500 stands for zero in the data rows.
Here are some points, one per row:
[601 619 608 602 582 628 582 667 589 639 631 636 599 607 589 648 656 554 570 637 600 647 695 562 573 608 599 554 646 599 677 590]
[584 531 636 553 592 627 552 580 638 552 554 665 607 636 637 655 705 555 582 704 645 646 692 563 564 648 591 593 607 544 618 612]
[619 516 546 675 723 590 660 686 638 566 704 554 656 561 668 688 677 655 639 527 573 601 565 685 611 554 694 609 668 675 696 556]
[600 630 630 543 560 591 637 601 688 590 683 564 600 523 544 554 563 616 570 552 553 553 564 666 693 591 543 618 562 668 649 599]
[602 666 646 573 564 588 610 638 678 665 583 666 571 572 636 610 609 611 637 647 617 666 714 649 563 645 572 609 616 573 637 627]
[601 609 637 562 573 649 611 619 609 658 562 607 641 608 579 667 597 543 649 636 638 559 665 533 552 675 630 572 588 580 619 599]
[685 574 583 667 626 516 714 650 572 543 684 533 600 674 545 581 630 571 543 659 649 565 613 545 654 622 618 649 526 677 505 553]
[563 659 626 524 563 637 611 667 617 609 573 637 648 648 646 666 676 591 581 656 616 645 646 601 564 637 602 649 627 553 666 590]
[607 646 610 563 582 579 676 618 551 655 544 648 575 603 607 543 628 657 654 523 657 647 657 627 552 627 573 666 600 583 669 685]
[620 667 599 656 655 563 542 610 580 657 676 563 640 534 641 543 553 693 571 641 544 571 526 666 568 600 685 628 609 598 640 648]
[592 555 552 639 629 629 631 628 676 546 599 658 684 637 617 646 648 619 572 610 609 639 618 639 610 564 588 600 609 647 676 517]
[564 675 674 545 595 674 591 638 608 636 553 617 591 581 646 638 637 580 637 657 667 643 655 658 594 665 543 619 656 573 667 646]
[694 535 555 599 694 641 647 570 525 553 665 554 543 561 553 583 570 559 578 536 535 602 603 677 578 535 628 562 600 675 592 582]
[630 667 647 666 591 562 582 648 648 685 572 627 609 618 688 580 562 601 571 636 580 648 609 543 592 658 686 582 627 647 609 607]
[574 562 647 602 534 646 573 608 665 553 573 636 675 675 646 664 666 602 573 646 617 626 636 561 562 580 540 602 647 562 677 574]
[582 666 656 544 533 675 658 646 629 656 602 541 602 583 656 609 658 667 646 600 627 644 649 646 543 655 575 647 647 584 608 655]
[544 696 665 684 657 534 525 534 664 619 571 703 666 609 582 553 552 610 554 635 659 534 637 573 677 542 691 602 659 666 609 668]
[618 646 619 613 563 676 610 628 572 684 612 677 525 524 609 543 639 620 703 563 580 655 684 607 563 616 553 581 675 610 647 625]
[551 629 648 581 609 668 629 542 619 550 615 535 570 563 533 583 534 704 591 650 543 591 526 684 686 599 592 647 668 590 611 637]
[704 546 566 581 602 581 684 648 523 553 589 613 571 668 678 630 513 637 542 602 608 620 544 647 667 553 533 684 563 542 582 543]
[562 609 666 630 544 618 572 629 656 628 584 646 618 667 627 646 569 554 631 674 638 647 635 554 572 666 580 591 617 629 609 580]
[611 686 636 705 628 547 612 555 657 648 657 686 609 627 525 524 602 572 543 675 629 524 667 535 695 591 693 592 620 617 610 657]
[601 611 581 685 695 592 542 610 619 600 646 572 618 552 580 629 561 684 581 600 543 611 556 646 580 650 704 630 647 588 629 581]
[524 583 571 665 636 619 573 667 665 545 657 601 692 630 628 675 580 685 545 629 561 620 545 648 570 573 674 659 686 675 617 536]
[581 658 636 724 655 533 573 504 667 630 589 531 618 714 639 639 687 522 563 597 551 640 581 612 609 531 684 563 551 530 610 677]
[667 582 591 590 570 588 639 618 542 590 542 637 583 580 589 582 562 553 648 592 543 668 666 620 582 561 619 553 695 696 609 580]
[592 637 687 554 582 606 608 666 638 608 619 523 602 533 657 619 648 636 657 581 620 655 561 665 572 646 544 627 638 563 638 627]
[532 571 650 616 704 535 573 534 664 603 608 666 693 619 591 523 628 668 603 649 657 555 659 630 665 525 685 668 522 666 658 544]
[582 618 686 668 619 658 564 639 638 638 627 553 589 657 542 648 638 611 601 627 544 608 552 552 600 656 626 545 686 646 648 628]
[573 627 645 553 575 647 630 609 677 667 592 627 590 599 666 589 609 592 609 695 666 685 665 600 592 626 573 599 617 583 628 627]
[694 589 629 647 638 533 649 668 553 616 532 609 544 638 601 571 561 534 677 620 524 599 637 545 553 629 695 534 666 656 630 667]
[621 636 637 553 555 656 638 638 620 676 642 620 564 572 665 640 561 590 608 677 647 674 628 648 552 644 584 647 617 554 589 666]
[590 564 621 579 655 591 571 630 649 546 664 564 676 620 564 581 589 647 554 553 534 524 555 639 673 525 530 531 544 674 551 574]
[572 565 554 636 646 610 581 638 677 545 648 659 675 582 627 667 629 654 650 524 609 581 572 676 580 554 676 688 629 656 616 526]
[563 617 658 582 571 646 580 657 589 608 562 599 620 571 646 658 638 647 598 579 647 646 610 638 584 647 602 659 647 602 589 658]
[571 626 636 611 554 570 590 543 667 675 669 639 562 561 629 601 543 571 639 705 628 639 627 619 638 674 591 648 599 563 589 636]
[627 638 561 602 601 608 588 618 533 675 563 659 575 564 696 561 630 616 683 525 579 666 618 675 583 638 553 628 619 581 609 627]
[685 553 593 686 588 506 646 515 611 627 713 582 543 650 535 602 573 648 677 582 631 515 622 659 683 687 667 587 612 551 610 600]
[694 526 526 569 627 506 644 543 573 583 664 621 561 589 534 603 611 636 579 515 679 517 562 598 664 592 629 665 547 561 592 554]
[562 573 588 552 544 657 582 619 637 564 563 645 596 685 656 654 618 525 524 664 656 596 673 564 563 571 591 582 666 591 608 553]
[603 564 599 589 667 648 583 627 657 545 658 599 704 676 658 597 694 621 564 618 639 669 629 581 630 564 627 543 619 657 647 565]
[695 611 554 582 551 620 653 677 582 607 639 603 534 621 637 562 611 645 646 526 687 648 512 626 608 589 594 693 562 553 669 628]
[602 639 676 600 637 648 524 570 570 678 694 544 619 677 563 619 657 600 572 666 564 629 523 602 627 676 598 592 610 667 620 549]
[622 608 676 601 555 638 581 591 627 627 583 646 610 628 696 648 561 562 600 684 656 616 656 611 631 637 601 610 647 553 619 658]
[572 705 664 563 594 626 592 668 600 656 554 666 561 648 608 638 647 555 589 664 618 684 684 564 585 684 591 582 656 591 579 635]
[640 657 638 563 583 608 657 599 630 625 533 648 574 593 636 572 630 657 704 583 627 656 627 676 602 647 583 656 638 573 657 646]
[664 552 555 630 572 649 683 609 583 668 628 533 565 669 648 602 562 636 675 515 638 649 594 635 667 589 574 695 592 600 581 609]
[552 592 607 600 563 619 641 551 636 533 649 638 648 665 561 676 598 554 554 673 627 620 647 553 628 639 609 572 648 551 570 611]
[655 580 600 552 686 610 608 629 565 619 675 525 524 649 544 504 628 542 638 583 526 640 592 570 607 541 590 583 621 665 611 648]
[552 635 636 554 565 617 657 589 658 626 573 607 554 563 646 560 591 589 646 647 665 664 665 627 543 666 563 687 686 564 599 665]
[563 572 638 676 580 588 554 618 626 583 533 646 675 636 646 665 590 582 584 656 629 638 577 573 573 600 626 562 647 667 589 553]
[628 619 601 611 648 600 550 629 544 686 571 658 553 554 580 602 658 657 693 515 600 569 667 638 552 656 590 600 600 610 589 588]
[674 554 495 579 580 525 674 561 603 686 615 582 574 629 574 613 554 647 695 546 522 515 583 578 684 677 571 637 525 658 650 581]
[633 627 685 600 602 639 572 639 638 658 534 666 649 695 577 648 618 564 611 655 628 647 645 565 601 617 619 573 588 629 628 668]
[636 541 553 572 562 649 674 600 602 659 598 592 564 583 637 552 544 674 636 545 638 629 581 684 668 580 584 664 640 552 589 609]
[563 555 531 618 637 638 543 628 647 554 589 587 663 665 647 664 675 601 563 628 659 629 619 582 602 622 657 572 589 657 648 506]
[639 677 657 532 676 640 590 532 544 636 685 583 554 629 557 565 677 543 677 581 553 581 610 571 676 608 620 574 621 677 542 675]
[593 590 658 684 609 620 584 598 686 601 533 637 655 607 667 637 552 629 514 606 619 609 541 542 543 601 703 602 666 696 609 611]
[610 506 553 648 589 611 542 600 579 535 562 664 686 597 618 597 618 581 602 590 627 581 705 572 591 564 627 573 609 598 589 507]
[637 608 552 648 658 619 655 589 506 666 551 554 554 630 648 603 601 715 607 585 619 618 545 627 550 656 561 646 534 621 495 705]
[571 611 589 637 588 619 583 648 618 572 564 694 635 626 648 647 647 565 573 598 638 589 674 525 573 561 667 514 597 667 589 622]
[590 638 640 660 668 688 658 570 573 598 551 583 573 543 628 581 648 655 685 554 657 648 562 675 571 648 573 617 532 582 523 635]
[606 609 572 639 628 583 665 660 611 636 684 566 573 639 545 563 582 636 657 573 582 564 536 570 713 668 580 657 525 686 602 677]
[610 617 638 602 493 648 618 581 598 666 667 582 613 582 600 572 583 666 579 619 610 619 602 667 676 647 544 617 609 602 639 657]
[581 618 667 553 657 608 541 649 639 570 637 544 600 543 601 611 656 657 609 561 552 629 583 646 640 629 572 551 570 541 609 648]
[656 574 603 589 665 497 705 630 572 536 673 545 658 608 555 543 659 676 554 622 619 516 554 560 644 543 609 646 508 540 514 533]
[552 560 657 570 656 609 536 571 558 592 667 620 646 645 573 666 704 515 573 684 562 600 607 565 620 659 676 536 618 656 629 583]
[597 649 513 620 637 640 654 630 553 637 664 525 575 562 563 584 562 634 695 557 641 572 526 645 685 618 592 674 544 648 573 676]
[571 646 637 543 603 636 649 608 610 636 583 619 583 564 666 609 627 638 645 560 668 635 617 627 544 685 592 568 667 563 628 675]
[601 627 626 637 626 629 543 639 571 638 675 554 601 610 533 571 619 698 582 648 535 659 544 581 610 666 667 533 677 617 570 647]
[621 537 563 667 628 668 562 628 637 515 592 665 654 648 676 646 627 620 661 582 657 599 666 629 592 525 637 581 666 627 637 517]
There is one direction along which these points spread out most. For each point below, how far along it does it lie, from 0 to 99? The average is 50, and the first point in the table lies past the average. One standard deviation of the points above along it is 16.
[574 562 647 602 534 646 573 608 665 553 573 636 675 675 646 664 666 602 573 646 617 626 636 561 562 580 540 602 647 562 677 574] 72
[551 629 648 581 609 668 629 542 619 550 615 535 570 563 533 583 534 704 591 650 543 591 526 684 686 599 592 647 668 590 611 637] 35
[611 686 636 705 628 547 612 555 657 648 657 686 609 627 525 524 602 572 543 675 629 524 667 535 695 591 693 592 620 617 610 657] 48
[636 541 553 572 562 649 674 600 602 659 598 592 564 583 637 552 544 674 636 545 638 629 581 684 668 580 584 664 640 552 589 609] 35
[630 667 647 666 591 562 582 648 648 685 572 627 609 618 688 580 562 601 571 636 580 648 609 543 592 658 686 582 627 647 609 607] 60
[562 573 588 552 544 657 582 619 637 564 563 645 596 685 656 654 618 525 524 664 656 596 673 564 563 571 591 582 666 591 608 553] 74
[606 609 572 639 628 583 665 660 611 636 684 566 573 639 545 563 582 636 657 573 582 564 536 570 713 668 580 657 525 686 602 677] 23
[563 659 626 524 563 637 611 667 617 609 573 637 648 648 646 666 676 591 581 656 616 645 646 601 564 637 602 649 627 553 666 590] 72
[581 618 667 553 657 608 541 649 639 570 637 544 600 543 601 611 656 657 609 561 552 629 583 646 640 629 572 551 570 541 609 648] 45
[610 506 553 648 589 611 542 600 579 535 562 664 686 597 618 597 618 581 602 590 627 581 705 572 591 564 627 573 609 598 589 507] 56
[640 657 638 563 583 608 657 599 630 625 533 648 574 593 636 572 630 657 704 583 627 656 627 676 602 647 583 656 638 573 657 646] 55
